In the rows, 128 means zero.
One turn or mirror swaps these rows in pairs. Which row does each one swap with?
ropur: [173 125 110 130 136 151  97 175 141 142 114 158 105 158 125 122 119 148
 144 136 124 148 124 129  89 140]
Gevi: [153 110 121  84 138 145 111 108 142 125 106 107 142 156  99  84 190 134
 128 143 106 158 119 125  70 127]
sizek: [159 115 137 131 130 143  83 158 150 140  98 146 104 140 128 142 124 156
 163 143 111 152 117 115 109 132]
Rureg: [135 124 115  63 120 143 141 104 104  95 131 115 149 135 141  90 149 137
 129 101 159 139 116 111 130 124]
fazo: [132 123 118  94 167 136 104 151 109 127 123 138 136 124 162 138 140 128
 108 115 135 121 165 155 149 132]
Pizer: [137 128 117  68 114 149 137 115 107  89 122 108 148 135 147  94 149 133
 138  98 167 134 116 119 130 130]
vopa: [150 100 147  98 154 130 143 134 148 147 155  89 174 101 143  88 128 152
 147 147 108 139 156 119 110 108]
mizup: [136 122 118  69 104 148 142 107  95  88 127 120 144 133 147 100 156 145
 131  96 157 143 125 132 131 127]
pom: [120 105 149 148 114 133 111 161 140  97 112 129 122 111  93  95 172 130
 129 135  97 109 134 142  85 108]
fubak: [131 124 117  89 155 128 107 147 108 130 110 136 133 114 169 143 139 133
 115 118 140 118 160 151 151 133]
vube: [152  85 148  93 157 139 154 135 164 128 145 109 174 101 139  98 135 147
 137 140 100 137 157 110 100  93]
degap: [155 124 110 121 140 141  81 150 146 132 100 161 107 137 139 140 129 154
 144 147 100 146 101 134  95 141]
luzu: [137 112 117  94 134 144 101 100 150 113 130 105 135 142  95  84 176 133
 115 157 118 158 137 114  65 120]
fitel: [151  91 144  97 156 136 153 136 160 144 147 108 178 108 148  99 130 145
 139 154 106 127 153 119  98  90]
tudos: [131 133 114  74 111 149 139 112 107  93 124 120 150 136 144  89 152 138
 134  98 170 140 128 131 132 129]
bikuv: [141 102 126 148  98 138 118 184 155 133 136 110 162 120 153 125 148 122
 133 107 125 159 163 137 118 143]
giv: [157  90 122 131  96 135 115 121 155 108 123 157 110  94 178 104 140 110
 157 115 142 115 143 126  96  99]
Deg: [131 115 113  99 162 135 103 164 108 126 114 126 135 119 171 143 136 127
 112 112 125 123 166 138 144 135]
Kud: [127 132 100  99 171 126 122 154 111 126 122 129 136 125 166 137 142 131
 120 119 129 127 163 145 154 135]
Fazel: [153 115 118 131 124 134 114 164 141 151  83 166 108 129 131 128 137 155
 152 139 103 153 108 125 107 146]
Kot: [159 122 121 134 131 159 105 162 146 134  91 158 117 152 118 150 122 159
 138 135 115 143 131 126  95 144]
Sobi: [152  90 123 142  88 124 122 131 145 119 120 150 103  87 174 107 141 131
 154 133 149 132 144 132  86  96]
vig: [182 112 112 116 108 128 116 159 171 115  97 130 160 105 102  94 131 149
 113 169 119 157 117 112 130 105]
nos: [133 131 130  85 113 150 144 113 104  89 123 126 153 140 145  92 152 142
 140  93 164 143 112 126 126 133]
Der: [130 133 114  91 163 133 108 162 117 134 122 133 133 123 167 146 141 127
 106 116 137 127 157 149 145 127]
Desuv: [145  96 118 136  83 124 111 128 149 113 129 145 101  97 178 106 139 114
 155 129 152 133 155 130  93 109]
kizi: [129 118  99  87 163 126 106 151 109 127 112 130 139 122 156 142 137 123
 109 129 129 121 167 152 147 131]
sotes: [152 117 105  99 128 153 115 115 131 103 114 103 152 157  89 105 171 139
 118 156 126 143 140 115  57 129]
diden: [126 118 116 103 167 125 101 148 108 130 115 136 127 122 165 142 146 133
 119 113 139 121 159 147 150 134]
mulud: [148  91 140 104 151 129 152 141 150 149 155  98 172  99 143  86 141 144
 143 157 103 134 150 111 101  97]
gemu: [141 105 102 100 132 128 115 108 119 116 120 104 152 137 105  87 179 141
 108 159 101 156 119 129  61 121]
Fime: [141 133 124  63 110 145 140 116 100  93 130 112 144 136 140  97 156 134
 138 101 170 134 114 130 123 123]
kom: [130 127 115  74 120 143 142 111 103  97 136 113 155 139 147  87 150 127
 133  95 159 137 115 125 131 123]
vuto: [156 128 112 101 124 136 120 113 145 115 115 101 131 134  98  97 186 141
 113 169 103 156 131 130  60 114]
befik: [163 126 123 124 131 139  92 157 169 135 105 157  95 143 127 142 145 145
 144 146 123 163 114 145 100 134]
mav: [149  92 122 135  93 133 123 125 155 114 118 155 119  97 175 110 145 122
 162 133 155 117 145 131  80  91]
Mev: [192 120 125 128 104 137 118 158 164 120 115 138 157 130 122 111 121 144
 105 155 117 148  96 104 131 118]
luto: [159  89 144  97 165 135 141 127 162 137 147  96 177  97 150  93 139 145
 140 141 109 121 145 124 111 100]
mutav: [153  91 151  88 161 136 149 131 146 136 148 106 181 112 147 103 125 144
 141 146 105 143 167 124  91 109]
nanu: [146 121 117  74 118 148 144 106 106  91 132 117 148 131 136  79 147 139
 135 102 176 136 122 128 122 134]
kiliz: [166 135 121  95 105 114 144 119 118  99 136 105 136  87 105  93 106 134
 137 139 131 126 163 144  83 133]
Bol: [158  93 120 133  94 137 127 125 150 109 132 141 101  94 169 116 136 115
 154 135 159 116 157 127  90  96]
sol: [123 110 146 138 112 135  87 169 142 108 101 120 119 106 103  91 189 136
 134 133 102 122 136 143  91 108]
sevog: [163 124 121 138 116 150 107 169 150 142 107 151 108 138 122 137 142 156
 156 146  93 156 109 131 104 126]
mani: [156  83 113 141 103 126 119 131 157 100 123 153 115  91 165 117 144 124
 166 133 156 119 145 131  88  99]
muzo: [129 127 115  93 162 127 110 155 102 123 119 128 139 132 164 140 133 132
 116 121 129 121 165 149 153 133]
Nar: [167 120 105 111 107 122 126 157 149 131 104 140 159 101 111 101 112 151
 111 168 117 154 113 102 129  97]
dit: [111 109 141 153 114 147 110 160 130 126 108 116 116 107 103  88 166 135
 130 151 110  97 139 147  96 108]
Moge: [180 118 125 125  93 139 123 149 145 124  99 125 156 115 122  79 124 144
 101 173 123 156 116 105 128  96]
tufas: [150 129 123  76 135 145 102 121 139 112 126  99 142 140  95 104 176 136
 137 152  96 159 122 118  63 112]
tolum: [179 121 120 105 114 121 116 159 167 108 114 130 140 114 103  80 120 150
 110 172 112 156 105 118 126 108]
rikil: [145  92 107 132  95 136 122 130 153 109 121 150 118 104 177 115 138 115
 173 127 161 133 149 134  81 114]
dalo: [127 113 129 128 124 142 105 140 137 119  98 109 118 102  84  97 182 129
 125 128 109  94 143 148  77 109]
siza: [155  98 149 106 153 152 150 137 157 143 155  95 174  98 146 104 135 146
 140 140 116 133 160 110 108  93]
Koten: [107 100 150 150 112 121 121 153 128 114 108 123 127 116 103  97 189 133
 127 136 120 111 133 145  87 108]
tob: [153 117 122  82 123 156 104 129 135 116 111  89 142 142 111  96 175 155
 113 152 121 142 143 118  47 138]

Swapped with Moge: dit
Swapped with tob: ropur
Swapped with sol: tolum
Swapped with Pizer: fazo
Swapped with vig: pom
Swapped with kizi: nos
Swapped with sotes: Kot
Swapped with tufas: befik

One turn or mirror swaps these rows in pairs. Which row does each one swap with?
tiru: [110 132 136 100 130 165 128 139 168 120 146 152 177 112 138  99]
Kole: [142 139 136 112 112  98 137 103 121 131 120 116 110  79 154 100]
lusab: [106 129 138 109 119 166 130 136 177 124 132 148 180 118 127 105]
mub: [133 105 122 118 125  88 144 134 118 111  92 135 146 115 156 147]
Rivek: [118 144 135 116 104 142 130  82 137 106  97 115 117 107 158 107]
gem: [144 124 141 102 120 143 137 129 122  87 174 114 118 120 108 115]
Mip: [129 103  98 106 112 117 121  91 165 147  94 141 129 101 126  97]
Remos: [140 102 156 104 130 168 133 113 137 103 139 116 129  85 106 157]
muni: [152 132 143  95 116 141 138 125 119  84 159 115 114 120 108 124]
fata: [124 116 133  99 119 148 146 129 119 151  93 124 188  83 117 135]
nada: [113 123 134 146 117 139 132  92 147 119 103 139 175 114 111  82]
famus: [131  83 127  89 121 147 129 117 131 155  79 132 165  92 108 104]
Neno: [ 98 131 128 109 137 145 144 148 123 138  92 146 186 113 134 139]
Fuli: [110 137 128 142 125 143 106 107 118 151 114 120 132 148 146 151]
viz: [143 113 146  78 126 156 110 162 103 121 127 129 154 135 142 140]
rut: [119  95 117 105 115 139 119  90 171 157 105 145 129 108 135  88]
Pota: [155 121 152  97 122 157 130 134 125  96 160 114 117  94 113 135]
simop: [136 104 110 123 165 117 132 115  99 165 145 112 141  98 125 127]
Kip: [140 107 144  86 125 143 114 161  98 110 118 124 154 140 144 137]
sem: [128 140 124 132 101 122 144  84 122 113  97 134 123 103 159 114]
ruru: [127 116 121  98 159 125 114 137 106 180 150 127 127 122 135 132]
Megem: [140 113 124 120 106  85 140  87 116 118 105 129 126  99 151 126]
biva: [139 110 124 107 145 119 142 117 136 152 157 151 128 148 150  80]
Sigu: [102 145 119 120 125 165 136 145 139 132 121 145 189 119 138 133]
kemar: [111 142 122 146 134 133 112 108 117 147 113 127 138 148 153 146]
duru: [153  94 138 113 158 140 153 139 161 107 129 127 138 114  85 114]
Med: [132 130 135 108 124 174 159 115 122  93 140 135 131  81 104 135]
serut: [136 130 130 111 139 121 149 115 140 159 155 157 135 145 150  84]
nuru: [112 140 139 115  96 142 139  86 137 115  98 121 125 112 160  96]
Zet: [129 101 139 103 132 165 118 119 140 148 133 125 115 104 121 177]
tago: [157  90 145  93 134 141 115 114 121 136 158 126 135 118 103  76]
leku: [144 122 128  99 149 128 130 140 110 174 152 131 132 134 160 105]
gisor: [135  94 114 141 161 109 127 121 128 146 132 115 146 108  85 116]
rorut: [144  99 125 125 144 116 160 134 144 123 152 152 139 148 117  86]
finet: [115 103 145 125 138 166 121 114 132 131 117 119 116 105 113 174]
Nuv: [112 108 130 105 110 163 111 117 185 146 119 143 152 107 135  90]
Buv: [143  92 136 118 147 122 152 144 160 105 143 138 152 127  89 104]
ruve: [136  96 126 102 111  86 127 133 102 117  97 132 133 113 143 142]

Swapped with Zet: mub
Swapped with muni: Rivek
Swapped with viz: kemar
Swapped with Megem: Remos

